Each row is where one point has got to under a steady rotation. How many steps took it there?
The counts run from 0 to 123.
[127 153 140 128 129  96  82 134 117 124 152 151 111  97  96 111 139 140
 128 165 127 113  92 149  70 111 105  93 101 105 139  98 184 155 103  92
 144 113  78 112 106 136 100 150 173 154 115 110 124 117 113 148 129  89
 123 193 106 122 125] | 28
[111 113 132 135 138  94  74 102 133 130 133 127 102 136  91 118 133 149
 142 184 128 110 117 122  91 114 128  99  96 113 118  88 170 130 147  84
 135 140  97 136  66 158  93 144 142 166  95 116 187 115 131 135 135 106
 120 189 129 128 110] | 8
[138 146 135  97 139  93 106 115 119 116 142 109 148 111  98 134 135 173
 123 121 129  93 106 127  88 111  99 119  70 114  87  92 188 125 100  73
 144 133  86 117  82 108 101 166 155 143 132 110 166 138 130 127 143 145
 133 180 124 150 137] | 97
[141 114 113 123 133  96 106  90 158 114 129 127 127 129 107 102 145 157
 154 149 141  91 104 130  87 136 149 115  76 115  98  95 171 149 132  86
 133 134  84 133  71 152  90 144 165 148  98  94 184 129 122 119 141 122
 129 185 127 140 158] | 2
[118 138 143 101 139  87  92 132 109 112 156 110 129 112  87 139 130 164
 125 153 123 117 114 131  90 107  96 109  86 108  99  73 182 116 111  74
 150 130  92 116  88 109 111 165 139 163 134 117 182 121 145 137 136 133
 141 180 132 142 106] | 93
[132 119 140 145 116  74  68 106  90 129 105 136 127 118  91 120 120 157
 111 174 120 113 106 148  90 109 113  87  97 123 115 109 154 126 135 115
 147 132 106 120  71 151  80 157 182 141 103 125 163 126 121 130 134 116
 106 184 147 130 112] | 122
[131 143 140  92 138  90  95 125 111 112 151 107 139 112  92 138 132 171
 123 138 125 106 110 130  88 111  90 113  74 109  91  84 183 116 102  73
 150 132  86 113  86 103 104 170 143 151 132 115 172 133 139 132 137 139
 139 181 128 148 121] | 95
[104 130 135 109 144  81  91 137 119 116 155 127 131 113  91 142 123 151
 133 159 126 118 114 121  80 102 114 114 106 124 103  63 185 132 127  76
 146 127  96 113  88 124 105 164 137 176 126 120 190  99 146 142 135 129
 132 173 141 131  94] | 90
[129 133 160 139 107  85 102 123  93 108 129 143 150  94  88 133 123 143
 111 157  99 118 124 147  75  85 112  86  91 116 114  89 176 134 134  93
 139 124  90  96  91 122  88 162 171 150 123 137 150 109 136 145 117 134
 108 167 153 115  98] | 41
[139 145 124 101 138  87 114 110 126 122 134 119 152 115 100 134 136 172
 123 114 129  87 102 126  84 110 113 118  68 123  88  92 193 135 106  75
 135 133  89 123  74 120  95 164 163 136 125 110 162 139 121 123 146 145
 122 177 125 142 140] | 99
[154 128 162 125 106 101 105 108 104  90 127 134 146  94  96 116 128 148
 127 140 106 106 111 170  70 104  96  75  69  93 105 101 169 131 113  91
 139 128  88  85  91 107 104 165 171 126 116 111 139 139 128 136 118 135
 119 167 138 138 132] | 46
[117 109 121 135 135  92  87  97 145 125 131 131 111 133  99 117 137 149
 151 173 130 102 115 116  88 118 148 106  93 125 113  88 174 138 151  85
 131 137  93 138  65 163  88 143 151 166  94 110 190 114 128 130 136 113
 117 190 133 125 122] | 6
[126 111 134 152 130 114 130  98 152  97 122 163 134 113  98 116 124 130
 151 156 104 102 107 151  58 111 136  80  77 116 115  92 173 153 148  92
 115 134 110  96  71 149  97 157 160 144  85 109 160 111 115 137 131 125
 104 159 147 112 122] | 55
[120 133 122 110 151  83 110 135 155 116 150 143 135 107 114 115 134 149
 154 147 149 107 113 123  75 112 143 130 115 133 102  73 180 153 119  82
 142 130  83 115  86 137  86 161 147 183 106 100 189  90 135 145 152 133
 129 166 131 125 131] | 85
[146 133 143 131 114 106  90 105 142 124 109 135 138 124  91 104 146 161
 108 164 119 119 135 127  87 118 126 123  72 109 102 120 155 135 121  93
 136 138  85 126  66 139  55 148 162 163 107 131 177 127 108 131 145 120
 113 194 111 141 149] | 115
[141 160 152 122 119 103  96 134 133 119 148 150 127  91 100 101 147 143
 127 159 126 116 115 147  69 110 119 109  94 102 129 104 180 154  95  86
 140 116  60 108 104 126  80 151 167 168 116 112 134 110 115 149 129 106
 122 189 100 128 142] | 31
[124 120 119 128 158  88  88 120 109 104 130 152 125 122 115 118 110 142
 138 148 147 112  77 150  77 110  99  80 118 125 108  83 161 137 116 115
 158 131 130 102  64 140 102 180 160 146  88  95 176 110 125 133 159 119
 120 154 158 127 103] | 73
[139 134 121 103 154  97 100 135 146  95 153 142 123 104 119 101 135 145
 155 145 159 113  88 150  73 130 112 107 105 109 108  85 170 151  91  94
 153 122  90 103  94 126 106 167 150 161 101  79 173 111 125 139 151 113
 145 170 120 139 150] | 80
[131 132 158 119 136  97  58 108 114 129 131 115 106 124  97 111 129 165
 129 172 138 107 121 129 105 110  95 103  94  98 117 105 162 107 110  87
 146 139  89 131  64 126  88 151 138 160 100 113 172 133 126 140 140 112
 127 190 112 150 125] | 13
[143 150 144 119 139  85  70 103 115 143 119 130 131 116 115 112 125 169
 127 138 152  82 106 122 102  98 105 112 107 120 108 114 174 124 100  98
 144 134  87 130  58 135  68 158 164 147  97 107 147 137 112 136 155 127
 107 178 117 137 136] | 18
[110 110 126 135 135  93  80  99 138 129 132 130 107 135  95 116 134 148
 146 180 130 106 116 118  89 116 137 105  92 121 117  84 172 134 150  87
 133 138  94 137  67 163  91 142 147 166  94 114 186 112 128 133 138 109
 118 191 131 125 114] | 7
[136 122 136 142 118  81  78 102 111 138 101 136 139 124  95 115 127 158
 104 165 121 113 125 132  89 104 126 106  94 129 108 111 153 132 137 108
 140 137 102 126  60 153  55 153 176 154 103 134 174 118 113 131 143 124
 103 184 141 129 123] | 119
[119 147 123 131 139  78  81 122 106 142 143 150 119 107 105 122 124 148
 128 156 134  88  83 135  77  98 109  88 111 131 133  93 190 153 111 102
 141 120  93 124  84 155  95 157 181 143 105 111 125 120 111 136 140 101
 106 186 129 112 110] | 24
[117 131 121 128 131 113 100 114 134 117 141 134 117 125  76 127 145 149
 119 169 101 121 103 132  67 130 116  95  55 107 124  88 183 151 132  80
 132 127  98 128  90 146 113 145 162 144 118 127 162 127 108 122 130  98
 123 208 117 132 121] | 108
[153 124 142 137 117 106 134  94 147  92 116 153 150 103 108 106 131 142
 146 128 113  89 104 157  64 109 133  90  68 116 104 105 175 151 127  91
 119 132  90  93  74 137  89 161 174 126  93 101 143 131 114 134 131 137
 108 153 140 124 149] | 51
[144 115 113 119 130  94 106  96 154 111 128 124 127 130 105 102 142 155
 152 143 143  94 101 136  87 140 142 112  73 107  97  99 169 147 127  88
 137 131  80 130  71 146  93 145 170 145 102  92 180 132 122 119 142 123
 133 183 125 148 161] | 1
[145 119 112 115 128  97 104  97 148 105 130 120 126 131 108 103 143 155
 150 145 140  96  97 142  86 141 135 107  66 104  94  99 168 145 123  88
 140 134  86 126  77 140 101 148 167 145 102  91 183 137 123 115 138 121
 137 186 124 149 165] | 0
[137 135 120 105 153  95 104 135 155 100 150 140 125 108 120  97 138 148
 159 143 159 110  92 144  73 128 122 115 108 111 107  84 170 154  94  91
 151 123  87 107  91 126 100 166 152 166 100  80 178 108 126 141 155 118
 143 169 117 140 149] | 81
[125 148 124 130 141  76  78 112 106 146 133 148 124 108 111 126 122 154
 126 142 145  81  86 128  86  95 115  97 112 141 124 100 190 149 112  99
 142 125  93 130  71 155  82 158 181 142  97 110 132 123 111 134 150 113
 103 178 126 117 115] | 22
[130 117 163 139 131 130  98 110 146  85 130 153 120 124  94 104 128 135
 140 176 109 135 120 156  68 120 101  79  80  89 122 100 152 122 121  90
 138 139 115  91  68 126  98 159 127 159  84 109 180 116 118 145 137 114
 124 162 130 137 125] | 61
[132 140 110 108 139  91 118 103 129 127 133 130 150 118  98 139 135 166
 126 123 127  79  99 119  81 111 123 116  68 133  93  91 196 149 118  77
 130 133  95 129  71 137  96 160 172 135 121 116 157 136 116 117 146 139
 113 181 136 135 132] | 101
[145 146 152 114 136  92  65 106 114 134 124 122 122 122 111 108 127 170
 127 145 147  90 114 126 104 103  94 114  95 111 106 116 166 114  97  94
 146 137  85 131  60 125  69 157 152 153  98 106 156 136 118 138 149 125
 115 182 110 147 135] | 16
[123 152 136 129 133  93  81 133 114 126 151 148 111  96  98 114 134 141
 129 166 129 109  85 149  71 111 104  90 104 109 140  97 188 151 104  95
 146 112  82 117 104 142 104 150 175 147 113 109 123 118 112 143 130  90
 120 193 114 120 117] | 27
[126 136 121 111 153  90 110 136 160 114 150 142 134 106 118 110 137 146
 157 142 153 105 108 125  74 121 140 130 116 127 103  76 177 152 112  83
 145 126  79 115  86 133  86 162 149 182 106  95 186  96 130 145 156 130
 130 165 125 129 139] | 84
[140 125 136 130 148  94  96 107 127 105 114 155 147 126 123 109 113 147
 133 136 142 108 105 142  79 104 112  98 114 127  98 101 155 130 114 109
 150 143 127 103  47 134  69 181 153 155  80 103 189 108 120 138 165 140
 111 143 152 131 122] | 69
